In the data rows, zero lies at 4.5, halfway between 4 and 5.
Here are some points:
tensor([6., 4., 3., 6., 6., 2., 3., 6., 3., 5., 7., 5., 5., 5., 5., 6., 6., 5., 4., 5., 8., 6., 6., 4., 7., 2., 6., 7.])
tensor([5., 6., 3., 4., 7., 2., 5., 3., 6., 3., 3., 5., 8., 4., 8., 4., 4., 4., 5., 7., 3., 8., 4., 6., 4., 3., 7., 6.])
tensor([6., 1., 6., 3., 4., 4., 8., 9., 3., 4., 4., 6., 6., 7., 6., 4., 4., 4., 3., 5., 5., 5., 3., 3., 6., 7., 5., 3.])
tensor([1., 4., 2., 4., 4., 4., 4., 4., 5., 4., 2., 4., 5., 5., 5., 2., 6., 6., 5., 3., 2., 2., 2., 3., 3., 2., 4., 6.])
tensor([8., 7., 3., 5., 5., 3., 3., 5., 5., 5., 9., 6., 6., 6., 4., 6., 5., 5., 5., 5., 7., 8., 7., 6., 5., 4., 5., 8.])
tensor([6., 3., 5., 1., 4., 3., 6., 6., 4., 4., 6., 3., 5., 2., 6., 5., 6., 5., 3., 4., 5., 1., 4., 5., 8., 2., 7., 1.])
tensor([1., 7., 6., 4., 3., 4., 7., 8., 5., 4., 5., 6., 7., 7., 4., 5., 6., 6., 6., 6., 6., 5., 4., 4., 3., 1., 4., 2.])
tensor([3., 3., 2., 3., 4., 2., 2., 4., 4., 2., 5., 4., 3., 4., 4., 2., 4., 3., 3., 4., 3., 4., 4., 4., 2., 3., 3., 2.])
tensor([2., 5., 6., 6., 5., 5., 3., 8., 5., 6., 5., 6., 5., 4., 4., 4., 5., 4., 6., 3., 2., 9., 2., 3., 8., 6., 4., 6.])
tensor([5., 1., 5., 6., 5., 2., 3., 6., 3., 5., 6., 5., 5., 5., 4., 4., 5., 5., 2., 5., 8., 5., 4., 3., 8., 2., 6., 6.])
tensor([5., 6., 2., 3., 5., 4., 5., 5., 6., 3., 3., 4., 8., 4., 9., 4., 5., 3., 5., 6., 3., 8., 3., 5., 4., 4., 7., 7.])
tensor([2., 5., 5., 7., 6., 6., 3., 6., 6., 7., 4., 4., 5., 5., 7., 5., 7., 6., 6., 5., 2., 5., 3., 4., 5., 7., 5., 9.])
tensor([7., 3., 3., 3., 5., 5., 2., 3., 3., 4., 4., 4., 5., 6., 5., 5., 3., 3., 1., 3., 6., 3., 5., 4., 1., 8., 4., 3.])
tensor([4., 1., 2., 3., 3., 4., 4., 4., 3., 3., 4., 4., 4., 2., 4., 2., 3., 3., 3., 4., 2., 2., 4., 3., 3., 3., 4., 2.])
tensor([4., 2., 6., 6., 3., 5., 4., 1., 5., 4., 3., 3., 2., 4., 4., 3., 2., 4., 6., 2., 3., 5., 4., 5., 2., 8., 4., 2.])
tensor([2., 8., 7., 7., 4., 5., 6., 8., 5., 5., 6., 7., 6., 7., 3., 7., 6., 6., 6., 5., 7., 5., 6., 6., 4., 3., 5., 5.])
tensor([6., 6., 3., 4., 4., 2., 3., 3., 5., 3., 6., 6., 3., 4., 2., 3., 2., 3., 4., 5., 2., 5., 6., 4., 3., 2., 2., 6.])
tensor([6., 5., 9., 6., 3., 7., 5., 4., 6., 6., 5., 4., 2., 4., 4., 8., 6., 4., 6., 5., 6., 3., 7., 7., 5., 8., 5., 3.])
tensor([3., 7., 8., 7., 5., 6., 7., 8., 5., 5., 6., 7., 6., 8., 4., 7., 6., 5., 5., 6., 7., 6., 6., 6., 4., 3., 5., 5.])
tensor([4., 8., 8., 4., 3., 6., 4., 4., 4., 5., 7., 2., 6., 4., 3., 7., 6., 6., 4., 7., 7., 6., 4., 7., 5., 8., 6., 3.])
tensor([7., 3., 5., 3., 5., 5., 7., 7., 3., 4., 4., 5., 6., 9., 7., 6., 6., 3., 3., 4., 6., 7., 3., 4., 5., 8., 5., 4.])
tensor([8., 6., 5., 3., 7., 7., 3., 4., 3., 6., 5., 4., 5., 5., 4., 6., 4., 4., 3., 5., 9., 4., 7., 7., 3., 8., 4., 6.])
tensor([4., 6., 8., 7., 6., 5., 5., 5., 7., 7., 5., 4., 6., 6., 8., 6., 6., 7., 8., 7., 5., 4., 7., 8., 5., 5., 5., 6.])
tensor([5., 6., 4., 3., 3., 1., 5., 3., 4., 2., 5., 4., 2., 3., 3., 4., 5., 4., 5., 3., 4., 2., 7., 4., 4., 1., 6., 3.])
tensor([5., 1., 5., 2., 3., 3., 7., 8., 3., 3., 4., 6., 5., 7., 5., 3., 3., 4., 2., 5., 4., 4., 2., 2., 5., 6., 4., 3.])
tensor([1., 5., 5., 6., 4., 4., 4., 8., 5., 4., 5., 6., 3., 4., 3., 3., 6., 3., 5., 5., 4., 8., 3., 3., 8., 3., 5., 7.])
tensor([5., 1., 2., 2., 3., 4., 5., 5., 4., 3., 2., 3., 6., 5., 5., 3., 3., 4., 3., 4., 4., 4., 2., 3., 3., 5., 5., 2.])
tensor([0., 5., 2., 3., 3., 4., 6., 5., 5., 5., 3., 5., 5., 5., 5., 4., 6., 8., 6., 4., 5., 5., 2., 3., 1., 2., 4., 3.])
tensor([6., 2., 7., 3., 4., 5., 8., 8., 4., 4., 4., 7., 7., 8., 6., 5., 4., 5., 3., 5., 6., 5., 3., 4., 7., 6., 4., 4.])
tensor([3., 2., 5., 3., 3., 4., 3., 2., 4., 5., 4., 3., 3., 3., 3., 2., 3., 5., 3., 3., 4., 4., 3., 3., 6., 1., 3., 3.])
tensor([1., 5., 3., 8., 4., 5., 5., 3., 4., 2., 3., 5., 5., 5., 3., 2., 3., 5., 6., 4., 4., 7., 2., 5., 1., 5., 4., 2.])
Here are 10 more points, each followed by its number:
tensor([6., 2., 6., 1., 5., 4., 6., 7., 4., 4., 4., 4., 7., 4., 6., 5., 4., 6., 4., 4., 6., 2., 4., 4., 8., 3., 6., 2.]) 0
tensor([6., 6., 4., 9., 6., 7., 4., 5., 7., 8., 4., 3., 5., 4., 7., 5., 7., 7., 6., 6., 4., 5., 5., 6., 6., 6., 4., 7.]) 1
tensor([6., 2., 2., 3., 5., 5., 2., 4., 3., 4., 4., 4., 5., 7., 6., 4., 3., 4., 2., 3., 5., 2., 4., 3., 2., 8., 4., 3.]) 2
tensor([7., 6., 4., 9., 6., 7., 4., 6., 7., 8., 4., 4., 5., 5., 7., 5., 7., 6., 7., 6., 5., 5., 6., 6., 6., 6., 4., 7.]) 3
tensor([0., 4., 2., 4., 3., 4., 5., 3., 5., 5., 2., 3., 3., 5., 5., 3., 5., 6., 6., 2., 3., 3., 3., 2., 2., 2., 4., 4.]) 4
tensor([4., 2., 4., 5., 6., 4., 5., 2., 6., 3., 2., 3., 4., 3., 7., 3., 2., 4., 6., 7., 4., 3., 3., 3., 2., 5., 4., 4.]) 5
tensor([5., 5., 4., 5., 7., 3., 5., 2., 7., 3., 4., 4., 8., 4., 8., 4., 4., 2., 6., 7., 4., 6., 3., 6., 3., 4., 7., 7.]) 6
tensor([6., 4., 4., 7., 4., 7., 3., 2., 7., 7., 3., 3., 4., 3., 5., 2., 5., 6., 4., 3., 2., 6., 4., 4., 8., 6., 2., 6.]) 7
tensor([5., 2., 3., 1., 3., 3., 6., 5., 4., 2., 3., 2., 4., 3., 5., 3., 4., 4., 4., 4., 3., 2., 4., 3., 4., 4., 5., 1.]) 8
tensor([7., 7., 7., 4., 5., 8., 4., 3., 4., 6., 6., 6., 4., 3., 3., 7., 5., 5., 4., 6., 7., 3., 7., 8., 4., 6., 3., 5.]) 9
Which of these numbered points is nearest to each point below, looking only along the 4 directions in which the first points spread most? Its number follows each.
tensor([5., 5., 4., 5., 7., 2., 5., 2., 7., 3., 4., 5., 8., 4., 8., 4., 4., 3., 5., 7., 4., 7., 3., 6., 3., 3., 7., 7.]) > 6
tensor([4., 2., 6., 6., 6., 6., 4., 2., 6., 8., 3., 4., 4., 2., 3., 3., 6., 8., 3., 5., 4., 4., 2., 5., 7., 4., 4., 6.]) > 7
tensor([6., 6., 4., 3., 5., 5., 4., 4., 5., 2., 4., 4., 5., 3., 2., 6., 2., 4., 3., 5., 7., 1., 7., 5., 2., 5., 2., 5.]) > 7
tensor([7., 1., 5., 2., 5., 5., 6., 7., 4., 4., 3., 5., 7., 5., 6., 5., 4., 6., 4., 4., 6., 4., 3., 4., 8., 5., 7., 3.]) > 0
tensor([6., 5., 3., 5., 3., 4., 4., 3., 6., 3., 5., 6., 3., 5., 3., 2., 3., 4., 4., 1., 2., 7., 5., 4., 7., 7., 1., 6.]) > 7
tensor([3., 6., 4., 6., 6., 6., 5., 6., 6., 7., 3., 3., 3., 4., 8., 6., 7., 5., 7., 5., 3., 5., 4., 3., 6., 6., 5., 9.]) > 1
tensor([1., 5., 5., 6., 6., 7., 4., 5., 5., 7., 4., 5., 5., 5., 7., 5., 8., 5., 5., 5., 2., 6., 3., 4., 6., 7., 4., 9.]) > 1
tensor([6., 7., 4., 9., 6., 7., 5., 5., 7., 8., 5., 4., 5., 5., 8., 5., 7., 7., 7., 5., 6., 5., 6., 6., 7., 6., 5., 6.]) > 3
tensor([5., 1., 2., 2., 3., 4., 5., 5., 4., 2., 2., 3., 5., 5., 6., 3., 3., 4., 3., 5., 3., 4., 2., 3., 3., 5., 4., 1.]) > 8
tensor([4., 6., 2., 3., 4., 1., 3., 4., 3., 4., 6., 6., 2., 5., 2., 4., 4., 3., 4., 3., 2., 5., 6., 6., 2., 2., 5., 5.]) > 7
tensor([0., 4., 2., 3., 3., 4., 5., 4., 5., 5., 2., 5., 5., 5., 5., 3., 6., 7., 6., 3., 3., 3., 2., 3., 2., 2., 4., 4.]) > 4
tensor([7., 1., 5., 2., 4., 4., 7., 7., 4., 4., 5., 3., 6., 7., 7., 6., 6., 4., 2., 5., 5., 4., 3., 3., 7., 6., 5., 2.]) > 0
Now 10 new points, numbered from 0 again:
tensor([4., 5., 1., 5., 7., 2., 6., 4., 4., 6., 4., 2., 3., 3., 2., 3., 3., 4., 5., 5., 3., 5., 6., 1., 3., 2., 3., 6.]) 0
tensor([5., 4., 4., 2., 3., 2., 5., 4., 4., 2., 4., 2., 3., 2., 4., 3., 4., 4., 4., 4., 4., 1., 5., 4., 4., 2., 5., 1.]) 1
tensor([3., 6., 8., 6., 4., 5., 7., 8., 4., 4., 5., 7., 8., 7., 5., 8., 5., 5., 5., 6., 6., 8., 5., 6., 6., 4., 4., 5.]) 2
tensor([4., 5., 1., 7., 8., 3., 5., 6., 4., 6., 5., 3., 4., 2., 3., 5., 4., 4., 3., 5., 6., 5., 6., 2., 5., 3., 4., 8.]) 3
tensor([3., 8., 8., 8., 5., 6., 8., 7., 5., 5., 6., 7., 6., 8., 5., 7., 5., 5., 5., 6., 6., 7., 6., 6., 4., 4., 5., 5.]) 4
tensor([4., 1., 2., 3., 3., 4., 5., 4., 4., 2., 3., 3., 4., 4., 4., 2., 3., 3., 4., 5., 2., 4., 4., 2., 3., 3., 4., 2.]) 5
tensor([3., 5., 9., 6., 4., 5., 7., 7., 4., 4., 5., 6., 7., 7., 5., 8., 5., 4., 4., 6., 5., 7., 6., 6., 5., 3., 5., 4.]) 6
tensor([1., 5., 4., 3., 3., 4., 7., 6., 5., 4., 4., 5., 7., 6., 5., 5., 6., 7., 6., 4., 6., 5., 3., 3., 2., 2., 3., 3.]) 7
tensor([7., 7., 6., 3., 5., 7., 3., 2., 4., 5., 6., 5., 4., 3., 3., 8., 5., 4., 4., 5., 7., 3., 7., 7., 4., 6., 4., 5.]) 8
tensor([4., 2., 8., 7., 3., 6., 4., 2., 6., 5., 4., 2., 2., 4., 4., 5., 4., 4., 6., 3., 4., 4., 5., 7., 4., 8., 4., 3.]) 9
Which of these numbered points is nearest to each point below, looking only along the 4 directions in which the first points spread most? Its number follows each.
tensor([4., 5., 3., 3., 4., 3., 4., 5., 5., 1., 3., 4., 4., 3., 2., 5., 2., 5., 3., 4., 5., 1., 6., 2., 3., 4., 1., 4.]) > 1
tensor([7., 6., 7., 3., 5., 7., 4., 2., 4., 6., 5., 5., 4., 3., 3., 7., 4., 3., 5., 6., 8., 3., 7., 8., 3., 6., 4., 5.]) > 8
tensor([5., 1., 3., 2., 3., 4., 6., 7., 3., 3., 3., 4., 5., 6., 5., 3., 3., 3., 2., 4., 4., 4., 1., 3., 3., 5., 4., 2.]) > 5
tensor([6., 3., 4., 6., 6., 2., 3., 6., 3., 5., 6., 5., 5., 5., 5., 5., 5., 5., 4., 5., 9., 6., 5., 4., 8., 1., 7., 7.]) > 3
tensor([2., 4., 4., 5., 3., 1., 5., 7., 4., 3., 4., 5., 2., 2., 2., 4., 4., 3., 4., 4., 4., 4., 3., 2., 6., 2., 4., 5.]) > 0
tensor([2., 9., 6., 7., 3., 5., 7., 7., 4., 7., 6., 7., 4., 5., 4., 8., 6., 6., 7., 3., 5., 4., 6., 6., 5., 2., 5., 5.]) > 4
tensor([3., 5., 5., 5., 5., 7., 4., 5., 5., 8., 4., 6., 6., 4., 5., 5., 5., 4., 5., 4., 3., 9., 3., 4., 8., 8., 5., 3.]) > 6
tensor([6., 3., 9., 5., 2., 6., 5., 3., 3., 4., 5., 3., 3., 3., 4., 7., 4., 4., 7., 4., 4., 3., 6., 6., 2., 8., 5., 4.]) > 9
tensor([4., 7., 4., 3., 4., 2., 4., 5., 3., 5., 8., 7., 3., 6., 3., 5., 5., 4., 4., 2., 3., 6., 6., 7., 4., 1., 7., 4.]) > 3
tensor([5., 3., 2., 3., 4., 3., 4., 3., 5., 3., 5., 6., 1., 6., 1., 2., 3., 3., 4., 2., 3., 6., 5., 5., 5., 6., 3., 4.]) > 1
tensor([8., 3., 1., 1., 6., 6., 4., 5., 3., 3., 4., 3., 6., 4., 5., 5., 3., 4., 4., 2., 7., 3., 4., 5., 5., 6., 6., 4.]) > 1
tensor([3., 4., 2., 6., 7., 3., 4., 4., 5., 5., 3., 2., 2., 3., 5., 1., 3., 4., 4., 6., 5., 4., 4., 0., 3., 3., 4., 5.]) > 0
